(in the rows, 128 means zero)
The rows of T fall into a few groups, and each row is roughly a mix of its group's hidden directions.
T, 104 rows:
[[113 153 141 117 118  67 137 122 100  86]
 [123 147 132 168 137 153 132 107 171 179]
 [ 89 142 157 152 138 113 104 153 112 179]
 [105 132 111 125 133 182 102 109 159 171]
 [186  93 132 136 103 153 159 146 108 135]
 [131 117 124 123 170 168 126 182 162 119]
 [157  89 117 147 136 175 129 137 149 173]
 [110 141 170 177 109 133  87 116 136 154]
 [ 84 153 125 100 153 111 133 166 156  96]
 [163 114 107 143 110 166 135  94 153 172]
 [123 141 119 140 123 135  91  71 177 136]
 [142 157 130 136 155 140 137 111 180  78]
 [119 114 109 122 103 177 136 116 136 188]
 [122 140 131 112  92  67 163 120 120 101]
 [116 138 148 120 133  78 121 118 104  67]
 [120 145 135 119  83  90 143  94  79 126]
 [146 122 121 150 129 167  90  82 161 152]
 [107 135 152 130 132 107 143 130 127  51]
 [ 87 152 165 146 160 129 105 157 157 107]
 [113 164 145 118 117  88 118 106  85  88]
 [ 93 168 133 160 157 153 116 112 172 123]
 [151  97 115 100 134 140 163 179 105 103]
 [104 117 123 151 103 142 113 100 105 192]
 [162 103 135 138  93 100 164 126  81 138]
 [ 89 146 147 144 117 115 102  80 105 165]
 [141 102 110 140 107 153 123 120 122 199]
 [ 90 164 136 103 138  87 129 143 123  82]
 [ 77 146 150 110 154  89 113 156 114 106]
 [167 149 123 116 132  96 150 135 152  70]
 [161 111 135 168  99 129 163 117 114 174]
 [134 144 137 137 161 119 158 134 170  71]
 [ 93 161 141 111 126  83 130 128  84  99]
 [115 170 148 130 144 109 119  87 122  74]
 [106 171 148 141 120 101 105  73 110 121]
 [127 118 126 146 105 119 141 117  98 201]
 [163 102  84  83 126 143 157 136 113 109]
 [145 126 106 115 114 188 154 126 152 167]
 [142  84 113 140 119 151 153 144 128 188]
 [108 114 128 127 136 147 140 173 106 190]
 [155 126 151 129 116  73 140 144  90  91]
 [152 144 132 112 136  88 150 106 143  67]
 [130 112 115 157 106 156 120  94 131 190]
 [145 144 141 142 119 140 111 148  74  75]
 [123 102 105 123 138 168 134 163 162 175]
 [115 152 142  94 126  98 138 118 104  66]
 [131 147 139 108 125  88 150 153 131  65]
 [114 156 160 151 113 104  97 118  72 121]
 [159 104 116 161 126 172 141 126 175 152]
 [150 140 137 123 153 122 140 159 125  56]
 [ 80 150 162 149 151 142  95 129  91 128]
 [147  79 118 135  91 145 139 134 107 177]
 [138 154 137 136 153  83 102  92 137  83]
 [129 136 126 122 171 134 143 182 177 116]
 [111 130 113 134 150 172  93 111 177 156]
 [146  76 129 118 104 118 142 175  95 145]
 [168 150 138 133 100  81 130 135 100  89]
 [120 131 114 116 173 157 143 152 186 114]
 [124 138 157 133 139  82 143 136 126  64]
 [148 120  93 127 117 173 126 105 143 183]
 [129 111 148 150 145 138 172 188 121 150]
 [163 130 123 113 125 114 148 113 121  55]
 [171 120 111  89 147 105 116 174 117 152]
 [138 133 125  97 141 159 163 181 153 101]
 [101 152 135 109 159  99 130 167 138  78]
 [107 104 125 136 115 126 111 155  94 192]
 [155  76 121 133  99 159 157 158 128 153]
 [166  94 110 153 118 142 118 117 138 187]
 [ 98 119 165 149 136 122 107 157  71 143]
 [107 179 162 151 129  99  98 114 100 117]
 [110 125 140 128 180 155 132 183 140 105]
 [151  95 124 108 121 149 161 191 131 125]
 [ 98 159 119 103 139  97  91  88 140  98]
 [121 132  95  93 175 148 158 155 157 118]
 [112  88 133 175 105 127 112 123 108 176]
 [ 95 155 137 106 146  88 138 162 115  84]
 [118 141 138 112 154  98 143 178 128  77]
 [106 170 142 114 130  89 112 111 122  74]
 [153 107 119 146 123 189 138 149 144 169]
 [110 137 125  87 147 101 113 138 121  64]
 [121 115 129 139 102 123 126 129  88 199]
 [ 93 158 118 128 146 141  98 134 123 191]
 [ 77 135 123  99 156 139 105 167 118 160]
 [177 117 133 139 134 126 126 128 181  83]
 [143 136 150 135 100  77 125 106  79 106]
 [115  98 119 139 102 163 110 136  99 186]
 [114 150 146 136 163 107 124 147 151  65]
 [ 89 107 148 137 148 121 124 155 129 191]
 [145 103 122 152 103 140 127  92 101 185]
 [108 104 106 129 117 172 119 116 139 189]
 [162 130 121 121 113 113 126  88 139  63]
 [129 104 123 121 103 116 141 142  72 180]
 [119 178 133 114 155  96 107  96 133  88]
 [106 159 153 142 157 113 116 125 169  79]
 [182 110 131 146 139 148 117 127 179 100]
 [ 93 146 125 119 174 148 132 106 182 124]
 [154 135 151 136 103  68 130 143  88 112]
 [113 149 136 166 143 157 121 115 175 172]
 [199  99 109 109 119 108 125 121 122 148]
 [ 98 141 118 133 145 163 109 132 151 191]
 [173 122 115 152 165 111  93 134 161 157]
 [101 160 168 143 162 110 112 150 103  94]
 [118 153 125 129 121 163  83  72 145 137]
 [146 132 106 106 157 150 141 131 170  72]
 [139 120 135 165 105 165 115 120 133 190]]

Each list below has three rows that fit no group; the rest each fit one group, if only roughly. Name those rows in the order they come.
  * J_406: [ 99 166 105 121 160 120 128  88 170 146]
  * J_56: [146 120 148 133  96  62 134 126  94 141]
  * J_449: [ 76 140 142 110 134  97 136 150  83 101]
  * J_164: [ 90 174 160 138 157  92 114 106 133 122]
  * J_416: [124 106 106 108 115 149 127 148  91 190]
  * J_434: [142 125 125  95 128  94 178 162  90 119]
  * J_823: [126 104 116 152 111 161 125 137 130 197]
  * J_469: [110 127 128 152  94 158  94  86 143 166]
  * J_285: [137 135 138  89 134  98 146 149 116  65]
  * J_179: [124 138 165 132 134  85 129 121  83  82]
  * J_777: [102 166 135 114 132  80 118 114 142  78]
  * J_556: [172 120 108 150 133 158 120 113 169 171]
  * J_265: [131 128 125 126 157  94 136 158 177  81]
  * J_79: [122 146 119 128 101 153 105  67 158 152]
	J_449, J_434, J_469
  * J_465: [146 143 147 118 135  62 149 131 125  87]
  * J_173: [117 153 106 131 157 164 121 107 185 150]
  * J_420: [ 95 146 115 115 164 157 139 165 175 136]
  * J_171: [145 148 142 135 159 136  98 134 167  71]
  * J_577: [119 164 137 109 131  86  93  90 112  95]
  * J_666: [151  89 140 130 104 135 148 174  81 135]
  * J_815: [140 149 132 151 115  99 126  64 154 100]
  * J_158: [ 91 116 134 118  90 120 128 117  69 156]
  * J_919: [149 136 125 144 151 150 117 125 200 105]
  * J_731: [123 125 138 108 129  71 156 143  94  88]
	J_420, J_577, J_919
  * J_790: [123 113 123 135 113 158 129 117  78 188]
  * J_126: [123 140 113 157 136 162 111 104 158 186]
  * J_636: [116 100 110 148 126 142 120 109 145 199]
  * J_479: [111 119 116 125 115 140 114 142 100 203]
  * J_756: [ 84 167 157 148 136 102 112  94 155 124]
  * J_32: [149 145 146 119 135 108 132 148 133  54]
  * J_346: [122 151 170 141 144  81 122 153  95  97]
  * J_103: [128  92 128 135  94 153 116 121  65 144]
  * J_489: [158 130 163 167 137 146 130 141 105  75]
  * J_688: [ 87 114 109 128 155 157 122 154 146 181]
  * J_635: [ 96 134 128 129 110 106  98  96  82 169]
  * J_212: [ 91 168 143 128 157  76 129 112 144 108]
  * J_994: [110 159 152 147 164 114 128 125 175  87]
  * J_297: [156 136 163 149 119  99 133 112 117  67]
	J_756, J_489, J_297
  * J_182: [163  86 128 124 110 151 154 174  97 128]
  * J_431: [ 96 148 150 116 145  94  99 128 135  72]
  * J_987: [120 106  99 106 142 176 119 157 173 146]
  * J_586: [ 97 131 141  94 123  95 125 164  75 115]
  * J_622: [ 84 146 154 143 152 111 125 150 134  73]
  * J_955: [128 132 106 129 153 169 120 134 196 135]
  * J_749: [112 116 131  92 129  90 137 165  75 113]
  * J_761: [148 117 101 109 151 152 149 163 183 113]
  * J_533: [147 147 151 123 128  94 131 136  92  66]
  * J_527: [112 148 115  98 165 115 132 155 182 103]
	J_987, J_955, J_527
  * J_991: [111 147 143 123 128  69 131 127  79  99]
  * J_494: [ 90 130 118 125 129 154 117 158 115 193]
  * J_380: [169 129 124 121 114 125 137 134 100  59]
  * J_601: [170 116  88 106 111 170 157 133 149 143]
  * J_993: [ 67 149 149 134 124 110 114 146  99 165]
  * J_69: [121 102 115 148 122 157 123 113 115 199]
  * J_982: [ 96 157 138 102 152 111 132 170 112  82]
  * J_190: [148  94 146 163 120 130 154 160 122 180]
  * J_116: [177 122 127 122 100  98 143 131 100  78]
  * J_443: [ 97 130 123 119 104 126 114 118  80 186]
	J_601, J_993, J_190
  * J_452: [107 187 157 145 139  86 108 113 131 119]
  * J_754: [146 152 144 122 114  89 102 108  76  98]
  * J_43: [173 101  93 107 122 144 161 137 164 108]
  * J_39: [169 125 132 108 130  88 134 115 128  67]
  * J_395: [150 148 136 130 155 106 126 114 160  63]
  * J_685: [172 100 117 130  93 144 151  94  88 127]
  * J_655: [138 112 133 110 150 135 146 174 131  65]
  * J_392: [174 136 127 117 145  95 131 113 146  70]
  * J_355: [119 139 109  86 161 136 118 140 153  71]
  * J_312: [150 156 165 164 130 109 112  91 109  91]
	J_754, J_685, J_312
  * J_969: [ 87 115 107 125 131 152 131 136 135 196]
  * J_483: [ 94 135 152 118 123  82 124 126  86  85]
  * J_476: [180 102  94 127 100 153 155 106 122 148]
  * J_742: [150  95 136 156 140 143 114 148 189 150]
  * J_186: [ 96 138 116 130 121 162  97  88 122 179]
  * J_605: [138 136 138 128 159 117 136 159 164  65]
  * J_753: [ 84 127 131 126 108 122 112 127  79 179]
  * J_223: [128 157 158 151 105 100 111  72 105 120]
  * J_854: [105 144 164 141 122  82 115  92  86 128]
  * J_899: [162  82 113 140 100 168 142 144 151 154]
	J_742, J_223, J_899
  * J_581: [155 127 146 125 126  87 156 155 108  74]
  * J_975: [117 123 111 137 140 187 130 142 170 166]
  * J_665: [142 131 157 128 143  84 141 157 102  76]
  * J_381: [ 91 131 159 124 135  80 130 163  87 123]
  * J_827: [144 114 134 107 109  95 139 141  65 161]
  * J_51: [102 149 114 140 116 152 103  98 152 187]
  * J_585: [127  99 111 144 150 167 120 137 166 179]
  * J_618: [ 95 113 125 145 106 158 123 137 106 192]
  * J_439: [142 144 129  99 132  98 119 107 136  59]
  * J_491: [154 136 146 131 114  97 130 127  83  70]
  * J_532: [128 103 123  89 111 129 144 181  88 151]
  * J_499: [ 97 139 115 135 133 154 112 117 164 191]
  * J_887: [129 101 142 137  90 106 121 123  68 159]
  * J_950: [118 148 114 102 166 127 125 127 169  72]
  * J_46: [164 113 143 126 131 114 161 178 100  91]
	J_975, J_827, J_439
  * J_590: [127 131 141 118 102 105 154 139  55 123]
  * J_929: [189 124 119 105 132 112 142 109 149  83]
  * J_266: [150 112 139 126 131  92 167 174  92 105]
  * J_971: [143 101 113 147 107 140 115 108 117 197]
  * J_152: [103 173 159 137 144  75 120 101 132 121]
  * J_261: [136 130 133 154 164 144 132 164 184  98]
  * J_244: [129 145 146 120 119  95 138 131  58 101]
  * J_284: [142 145 136 142 175 137 140 153 183 101]
  * J_124: [123 119 150 171  98 120 105 119  77 161]
  * J_504: [ 95 114 123 111 104 133 125 149  81 180]
  * J_243: [146  96 112 136 101 160 116  92 131 181]
  * J_30: [ 83 126 103 114 128 155 133 136 163 180]
  * J_135: [151 126 134 143 146 144 149 137 179  72]
	J_284, J_124, J_243
  * J_530: [ 97 158 139  99 139 119 142 168  90  92]
  * J_433: [120 112 122 137  98 126 139 108  82 188]
  * J_866: [142 162 102 116 135 107  99  84 168 104]
  * J_222: [141 104  93 118  85 165 128  85 119 149]
  * J_132: [127 108 112 113 101 130 119 122  89 194]
  * J_68: [143 164 123 110 145 111 118 137 126  57]
  * J_488: [175 115 125 134 151 108 156 178 123  97]
  * J_57: [150  98 124 115 153 135 155 189 141 101]
  * J_131: [124 105 103 130 111 160 124 132 153 195]
  * J_327: [145 164 142 130 131 101 126 114 112  60]
  * J_834: [124 140 137 118 127  69 151 144 140  75]
  * J_106: [151  99  92  87 130 173 135 161 117 125]
  * J_875: [ 98 163 141 102 120  99 135 138  80  93]
	J_866, J_68, J_488
  * J_435: [ 99 140 153 123 119  68 105 111 104  98]
  * J_176: [172 122 132 116 134 105 144 118 142  62]
  * J_88: [170 113 132 114 111  98 143  96 119  74]
  * J_560: [ 81 123 116 125 137 167 115 164 143 172]
  * J_941: [125 104  85 101 101 166 126 118 120 173]
  * J_257: [105 154 101 124 136 170 115  99 175 153]
  * J_471: [100 139 125 108 167 140 129 180 165 104]
  * J_986: [113 126 161 132 169 110 134 187 118 102]
  * J_548: [ 98 140 133 110 122 133 142 151  56 146]
  * J_385: [115 131 131 145 169 140 132 157 193 110]
  * J_780: [141 103 109 129 123 149 163 149 107 191]
  * J_477: [129 155 137 127 160 135 141 147 170  69]
  * J_293: [126 141 136 141  85 115 102  91  72 134]
	J_560, J_941, J_385
  * J_879: [112 116 150 122 132  86 155 174  84 120]
  * J_366: [127  84 129 159 125 139 127 138 138 194]
  * J_913: [103 110 144 143 117 116 134 146  74 179]
  * J_445: [156 125 134 107 113  89 136  96 104  74]
  * J_597: [134 145 151 125 165  98 141 157 130  69]
  * J_843: [ 96 152 173 142 148  88 114 121  94 111]
  * J_19: [ 77 135 109 121 147 156 108 126 156 175]
  * J_977: [125 140 143 108 155  84 120 165 117  78]
  * J_671: [128 119 117 151 114 144 103  72 138 179]
  * J_614: [172 135 123 118 105  96 143 122 109  70]
  * J_330: [187  97 136 143  96 121 145 148  94 129]
	J_366, J_913, J_330
